In the rows, zero is written as 128.
The rows of A fall into several groups, and each row is roughly a mix of its group's hidden directions.
A (147 x 10):
[[109 114 102 111 128 122 165 159 141 170]
 [144  72 142  95 105 110 141 131 136 129]
 [142 128 104 124 172 160 146  99 137 156]
 [105  82 118 135 124 175 131 145 109 125]
 [118 103 120 111 143 173 125  98 126  88]
 [149 120 144 110 143 183 130 104  98 130]
 [112 128 111 123 169 162 108 100  93 128]
 [122 121 116 114 166 170 153  99 143 148]
 [139 100 148 123 129 121  84 128  83 107]
 [118 161 134 170 115 168 157 119 132 137]
 [149 150 107 150  99 114 165 142 135 162]
 [ 74  84 116 122 140 115 126 148 121 130]
 [180 128 137 117 140 116  94  94 124 112]
 [151 154 121 144 153 149 111 125  78 147]
 [ 94  86 108 117 160 158 122 128 110 124]
 [105 120 141 175 114 157 133 167 125 143]
 [164 166 146 115 127 107  83 121 130 128]
 [ 85 108 118 105 122 130 173 146 149 121]
 [111 153 141 138 139 151  95 106  82 110]
 [128 119  88 113 145  99 124 131 180 126]
 [157 136 154 100 116  80 121 115 156 128]
 [155 158 157 127 141 120 101 107  85 122]
 [158 141 142 160 123 145 174 101 117 141]
 [154  70 128 125  97 137 139 148 139 137]
 [110  81 120 133 135 130  95 133  90 104]
 [161 159 146 144 153 153 147 109 158 144]
 [165 164 153 128  96 111 123 110 156 129]
 [131 114 109 104 151  65 117 131 129 122]
 [106 144 111 132 114  65 142 144 141 130]
 [168 127 115 126  93  83 126 106 113 130]
 [122 182 148 141  92 123 128 140 147 150]
 [ 98 123 113 138 165 174 124 115 112 153]
 [ 66 146 102 136 127 128 133 139 154 123]
 [146 115 142 108 150 106  92 104  92 105]
 [ 90 111 108 154 132 100 145 152 162 136]
 [128 128 105 138 100 102 149 170 146 162]
 [150 139 156 150 116  96  88 131  98 144]
 [129 101 109 127 175 146 111  91 106 125]
 [108 102 102 139 156 168 161 140 139 141]
 [172 162 145 118 104  97 124 110 148 126]
 [ 90 167 133 140  96  93 129 146 132 133]
 [159 154 143 107 116  86 100 105 115 120]
 [141 108 109 128 173 168 134  97 121 136]
 [155 137 142 120 137 100  85  98  96 132]
 [153 155 147 136  88  84 124 137 143 118]
 [138 155 142 177  87 138 140 115 112 122]
 [140 140 147 136 158 156  96  99  91 118]
 [ 85 156 136 126 102 101 150 144 157 136]
 [159 170 146 128 136 142 126  79 122 134]
 [144  81 126 123 146 168 154 144 113 143]
 [163 132 144 135 145 163 139  82 108 121]
 [123 170 109 116 158 152 131 101 124 163]
 [178  92 106 119 144 102 121 111 118 139]
 [152  90 114 125 141 178 151 109 133 126]
 [171 129 115 129 106  85 126 141 159 144]
 [100 174 140 110 164 147 121 142 152 132]
 [136 120 114 119 102 146 138 167  98 172]
 [145  81  95 111 137  92 131 138 149 126]
 [173 150 143 124 110 126  99 100 112  98]
 [113 127 133 127 153 145 166  89  87 129]
 [ 74  98  95 124 132 132 134 153 139 125]
 [101 167 125 138 102  79 122 144 133 134]
 [107 131 169 126  93 124 102 132 110  91]
 [157 170 134 111 142 131 141  87 152 141]
 [ 88 134 109 144 126 154 164 158 147 145]
 [137  75 116 141 127 173 138 121 113 114]
 [136 172 111 159 133 116 123  89 148 109]
 [170 144 150 138 145 152 119  91 101 140]
 [132  82 125 121 156 176 137 122 109 122]
 [103  84 102 115 169 148 133 119 117 121]
 [102  95 106 137 149 167 161 141 143 129]
 [ 72 128 120 135 114 139 160 157 141 140]
 [113 164 136 138 100 122 160 150 161 154]
 [177 156 136 107 129 113 105  95 132 112]
 [106 108 106 135 139 177 158 149 144 143]
 [103 125 127 143  95 107 139 168 167 117]
 [150 101 120 105 161  95 114  89 126 138]
 [ 90  79 127 133 117 127 116 157 118 101]
 [128 146 124 125  93  79 135 158 158 125]
 [121 110 124 117 158 159  98  91  99 111]
 [164 183 154 129 113 116 131 113 138 139]
 [152 115 147 137 133 106  82 114  86 122]
 [130  66  98 108 138 118 125 125 108 131]
 [127 108 113 106 167 135  97  92 124 100]
 [114  66 117 127 151 146 127 125 117 102]
 [189 124 143 134 108 105 132 129 134 100]
 [137 158 147 124 147 167  87 104 114 121]
 [108 167 146 135 146 179 148 124 127 141]
 [108 127 127 124 112  94 176 152 154 147]
 [127 174 139 111 161 118  85 123 122 117]
 [165 130 115 151 144 111 152  85 117 103]
 [157 111 123 146 102 106 156 164 108 155]
 [102  93 116 125 105 105 145 167 157 120]
 [110 139 127  89 133 118 132 168 148 170]
 [123 105 117  99 149  91  87 128 132 100]
 [136  98 119 129 163 181 145 114 115 122]
 [128 151 135 118  96  89  94 138 131  92]
 [167 121 130 129 159 133 100  90  98 132]
 [132 132 122 142 159 182 132  97 137 151]
 [130 104 120 100 154 126  99  92  98 103]
 [124 153 113 112 136  81 142 136 141 172]
 [ 92  84 110 137 143 156 110 156 131 132]
 [ 87  92 102 130 131 138 161 154 130 144]
 [164 149 150 115 108  85 110 107 139 112]
 [ 90 126 102 124 113  85 152 155 128 141]
 [110 109 139 135 141 137  82 116  81 120]
 [ 99 152 124 144 120  68 130 121 113 113]
 [154 102 155 134 125 173 123 115  91 122]
 [141 168 165 129  98 110 115 120 132  95]
 [118 115 128 154 129 148 180 147 146 161]
 [124 105 123 116 171 172 123 123 113 160]
 [122 138 128 172 109  97  97 124  98 106]
 [108 141 126 100 158  97 153  87 130 112]
 [146 128 130 134 160 142 103  94  86 104]
 [159 170 148 110 102 114 111 100 137 112]
 [ 86 120 133 134 111 140 156 167 162 125]
 [113 141 107 128 107  77 139 160 137 154]
 [112 117 118 144 120 172 168 152 157 119]
 [144 112 123 106 143 171 164 106 103 147]
 [120 117 105 128 148 169 161 132 115 169]
 [126  97 126 136 133 181 146 114 155 103]
 [129 111 141 145 126 179 113 110  90 111]
 [168 137 102 111 163 118 151 105 137 154]
 [ 83 110 126 120 138 148 175 125 152 123]
 [149 159 134 109 144 102  83 104 108 123]
 [169 156 141 114  89 111 128 140 160 123]
 [ 80 114  84 150 138 145 143 142 126 121]
 [ 75 117 114 112 162 108 128 113 105 119]
 [ 97 153 137 121 154 166  90 119 110 121]
 [158 155 158 147 100 129 101 115 104 102]
 [143 184 123 105 124  95 126 117 128 152]
 [113 140 148 141 108 118  80 135 106  90]
 [134 106 103 129 121 105 145 123 183 100]
 [ 90 102 103 132 146 138 164 154 146 146]
 [178 159 141 123 107 121 118 101 104 116]
 [104 121 130 108 138 151 170 152 127 170]
 [153 156 157 134 129 127  81 105 114 105]
 [159 169 147 120  91 113 150 110 138 144]
 [150  84 125 122 108  93 142 160 148 136]
 [121  89 116 126 160 166 121 114  92 135]
 [ 97  81 108 130 149 153 117 116 104 111]
 [ 80 111 124 125  92 117 140 160 142 108]
 [103 168 136 146 145 174 120 110 111 121]
 [180 112 147 125 101  94 113 121 111 124]
 [152  78 102 122 156 131 127  97 117 132]
 [161 105 151 125 122 186 132 116 135 132]
 [161 123 128 121 109  74 113 110 145 106]]

In each list below, four rows fit none of the groups, and each other row fits one group, some only roughly. Which are they? Name them in the order they come.
  * K289: [152 103 109 126 128 162 175 145 147 138]
  * K953: [178 149 145 123 130 105  99 110 101 132]
  * K799: [160  72 125 137 124 149 156 121 113 121]
  * K452: [ 98  97 114 132 133 184 133 145 124 112]
  * K54: [139  83  97 117 158 156 131 113 104 122]
  * K532: [ 75 116 118 143 111 104 139 164 141 124]
  * K53: [118 117 138 142 146 107  81  98  99 105]
  * K891: [128 147 128 143 143 195 136 134 125 145]
  * K766: [138 167 164 123 140 139  93  99 110 112]
  * K166: [135 175 139 130 101  96 141 126 165 138]
  * K518: [ 99 127 132 147 149 181 123 111  97 124]
	K289 K452 K54 K53
  * K375: [137  85 119 105 160 162 102 129 111 120]
  * K696: [ 82  97 109 102 120 119 122 164 125 117]
  * K411: [ 70 112 119 156 117 112 128 157 127 116]
  * K350: [154 147 125 136 175 140 114  96  96 132]
  * K160: [ 78 104 116 122 149 151 134 166 135 130]
  * K914: [128 152 149 155 137 180 104 119 113 109]
  * K126: [101 127 111 116 168 166 154 108 110 142]
  * K192: [ 94  91 109 139 114  87 113 142 124 107]
  * K29: [145  76 128 131 104 119 140 167 113 143]
  * K262: [102  68 121 135 150 116 119 141 106 134]
  * K603: [133 146 146 147 142 166 111 114  78 137]
	K350 K914 K126 K192
  * K556: [ 98  88 108 160 118 149 157 149 129 128]
  * K277: [173 152 150 124 110  91 143 118 153 135]
  * K969: [131  92 119 128 154 184 131 123 116 144]
  * K687: [104  98 131 109 135 153 168 132 168 130]
  * K223: [114 143 159 129 134 176 111  98 108 105]
  * K283: [190 130 147 109 115 112 114 108 137 116]
  * K817: [195 124 146 111 126 135 143 108 130 123]
  * K935: [182  97 154 124 119 131 105 122 127 104]
  * K548: [151 166 130 110 112  82 134 146 152 141]
  * K494: [105 134 113 121 110 136 141 174 172 145]
  * K139: [118 176 138 120 117  80 106 121 145 128]
  * K301: [153 166 173 150 103 132 127 116 126 106]
  * K681: [161 106 140  96 139  86 153 125 149 136]
	K283 K817 K935 K494
  * K816: [ 93 156 137 111 148  81 106 133 144 127]
  * K890: [111 128 122 103 104 104 126 173 168 131]
  * K925: [106  94 116 142 148 181 123 150 120 119]
  * K600: [141 125 138 106 122  63 120 112 136 109]
  * K127: [175 110 138 148 132 167 122 110 114 102]
  * K339: [ 94 103 133 149  78 139 142 141 111 111]
  * K973: [ 81  83 117 142 138 132 129 146 108 108]
  * K228: [101  91 106 131 105 100 154 156 125 148]
  * K198: [ 85  93 126 140 136 168 117 140 108 115]
  * K819: [110  72  95 140 132 121 116 144 109 113]
  * K158: [155 126 146 139 120  98  89 100  94 118]
  * K517: [ 73 115 105 121 132 162 147 147 132 117]
  * K298: [180 144 154 105 125 153 122 114 154 121]
	K925 K973 K228 K158
  * K480: [102 120 130 121 132  71  99 151 142 116]
  * K371: [132 170 154 134 124 109  86 118 108 103]
  * K103: [ 95 101 124 116 122 130 167 163 153 147]
  * K544: [142  95 125  98 169 153 125 101 106 122]
  * K859: [163 109 113 107 138 161 161 126 138 162]
  * K114: [ 81 117 107 108 146  98 140 143 131 161]
  * K612: [115  71 132 121 133 164 141 143 108 139]
  * K966: [170 173 155 138 120 120 103 111 119 129]
  * K813: [120  83 119 142 155 176 127 123 114 115]
  * K605: [166 127 112 100 120 120 148 126 180 128]
  * K778: [122 157 150 137  88  84 116 138 147 113]
  * K898: [ 68 128 119 153 123 115 156 144 124 143]
	K480 K544 K778 K898
